In the rows, zero is written as 100.
Rotation paths and how fast each direction turns (deg/step)
Each turn is a multiple of 5 degrees from 10 to 175, or 0.
Each row of a path follows its step; steps can be skipped.

step 2: [125, 104, 121, 87, 93, 140, 102, 93, 101, 84, 106, 129, 82, 79, 110, 120, 87, 57, 108, 81, 93, 123, 84, 109, 110, 91, 125, 111, 73, 95, 107, 93, 91, 95, 103, 114, 110, 123, 73, 109, 117, 87, 118, 81]
step 3: [137, 116, 107, 87, 77, 90, 109, 91, 79, 97, 91, 115, 103, 115, 104, 113, 91, 83, 103, 68, 75, 139, 65, 116, 95, 85, 92, 85, 92, 88, 81, 97, 95, 96, 102, 62, 88, 78, 104, 118, 82, 95, 115, 82]
step 11: [110, 114, 90, 83, 94, 103, 83, 95, 93, 75, 86, 114, 68, 109, 84, 97, 114, 66, 118, 81, 96, 102, 84, 109, 102, 103, 101, 65, 106, 124, 124, 131, 114, 109, 91, 107, 77, 103, 65, 105, 62, 95, 122, 120]
step 13: [112, 119, 114, 113, 83, 115, 100, 108, 66, 86, 105, 75, 78, 101, 86, 133, 111, 83, 109, 53, 92, 98, 97, 119, 103, 92, 119, 88, 97, 110, 90, 120, 109, 98, 120, 125, 119, 93, 118, 93, 89, 137, 94, 79]
step 14: [109, 118, 107, 89, 80, 111, 106, 99, 98, 72, 92, 72, 109, 109, 114, 139, 87, 87, 91, 62, 116, 93, 125, 98, 77, 95, 104, 100, 89, 87, 106, 101, 123, 110, 134, 91, 94, 95, 63, 122, 90, 83, 97, 75]
step 20: [93, 113, 108, 118, 83, 103, 93, 114, 81, 86, 93, 94, 102, 89, 85, 106, 121, 99, 73, 74, 85, 99, 116, 86, 98, 77, 126, 117, 113, 112, 76, 115, 122, 132, 94, 84, 115, 86, 92, 116, 57, 89, 98, 135]
step 22: [98, 92, 113, 87, 91, 115, 74, 99, 100, 92, 97, 81, 84, 105, 83, 108, 88, 98, 116, 58, 90, 129, 92, 89, 104, 93, 121, 96, 62, 98, 106, 86, 92, 123, 69, 92, 96, 70, 67, 101, 88, 107, 63, 100]
step 24: [97, 122, 108, 113, 79, 107, 88, 103, 100, 93, 127, 141, 120, 100, 73, 104, 104, 104, 118, 82, 101, 128, 104, 100, 68, 77, 101, 99, 103, 122, 111, 119, 127, 121, 115, 102, 113, 88, 78, 102, 60, 100, 89, 88]
step 27: [89, 92, 91, 90, 104, 136, 120, 82, 91, 67, 110, 112, 115, 100, 97, 113, 82, 122, 67, 89, 102, 84, 110, 76, 97, 85, 112, 101, 118, 82, 138, 103, 96, 128, 131, 78, 114, 113, 88, 102, 91, 89, 95, 129]
Speeds:
[103, 100, 101, 106, 95, 96, 101, 112, 101, 101, 110, 91, 105, 105, 107, 99, 102, 105, 100, 91, 97, 100, 102, 101, 108, 94, 97, 94, 109, 102, 99, 103, 95, 92, 91, 101, 101, 100, 99, 96, 105, 106, 92, 100]  85
[99, 98, 102, 100, 103, 100, 103, 103, 99, 101, 103, 84, 102, 88, 103, 108, 105, 99, 87, 100, 96, 92, 98, 101, 102, 93, 105, 99, 98, 99, 109, 96, 102, 108, 101, 104, 104, 102, 106, 106, 98, 97, 102, 96]  55
[101, 85, 100, 103, 97, 102, 99, 103, 98, 103, 96, 105, 105, 95, 95, 96, 106, 107, 97, 97, 104, 103, 101, 100, 98, 99, 110, 101, 103, 106, 101, 107, 101, 92, 108, 100, 111, 108, 107, 95, 94, 97, 97, 106]  95
[86, 105, 101, 108, 102, 101, 102, 104, 90, 98, 93, 94, 96, 104, 95, 99, 100, 109, 98, 92, 108, 102, 100, 99, 101, 106, 104, 99, 99, 102, 101, 104, 112, 101, 94, 102, 92, 105, 98, 101, 100, 96, 97, 92]  10
[89, 95, 100, 100, 96, 104, 100, 96, 98, 100, 107, 103, 99, 100, 94, 106, 97, 108, 101, 106, 105, 99, 102, 92, 100, 87, 96, 109, 100, 98, 102, 101, 97, 105, 91, 100, 106, 90, 98, 92, 94, 98, 95, 98]  10
[89, 97, 105, 101, 102, 102, 110, 103, 108, 98, 94, 105, 100, 96, 102, 96, 103, 94, 93, 102, 99, 97, 101, 90, 104, 101, 103, 98, 106, 99, 94, 98, 97, 99, 95, 107, 89, 96, 104, 103, 96, 104, 99, 114]  35
[107, 101, 102, 98, 99, 93, 100, 102, 104, 102, 99, 94, 109, 109, 95, 96, 106, 103, 88, 97, 104, 110, 101, 96, 97, 104, 98, 102, 96, 97, 100, 95, 102, 101, 101, 97, 102, 84, 97, 107, 95, 93, 98, 104]  170
[96, 90, 89, 88, 100, 96, 101, 106, 91, 96, 103, 100, 99, 105, 100, 97, 97, 102, 103, 98, 94, 98, 108, 99, 98, 109, 103, 96, 96, 104, 110, 100, 94, 108, 93, 98, 100, 98, 104, 103, 102, 98, 103, 107]  65
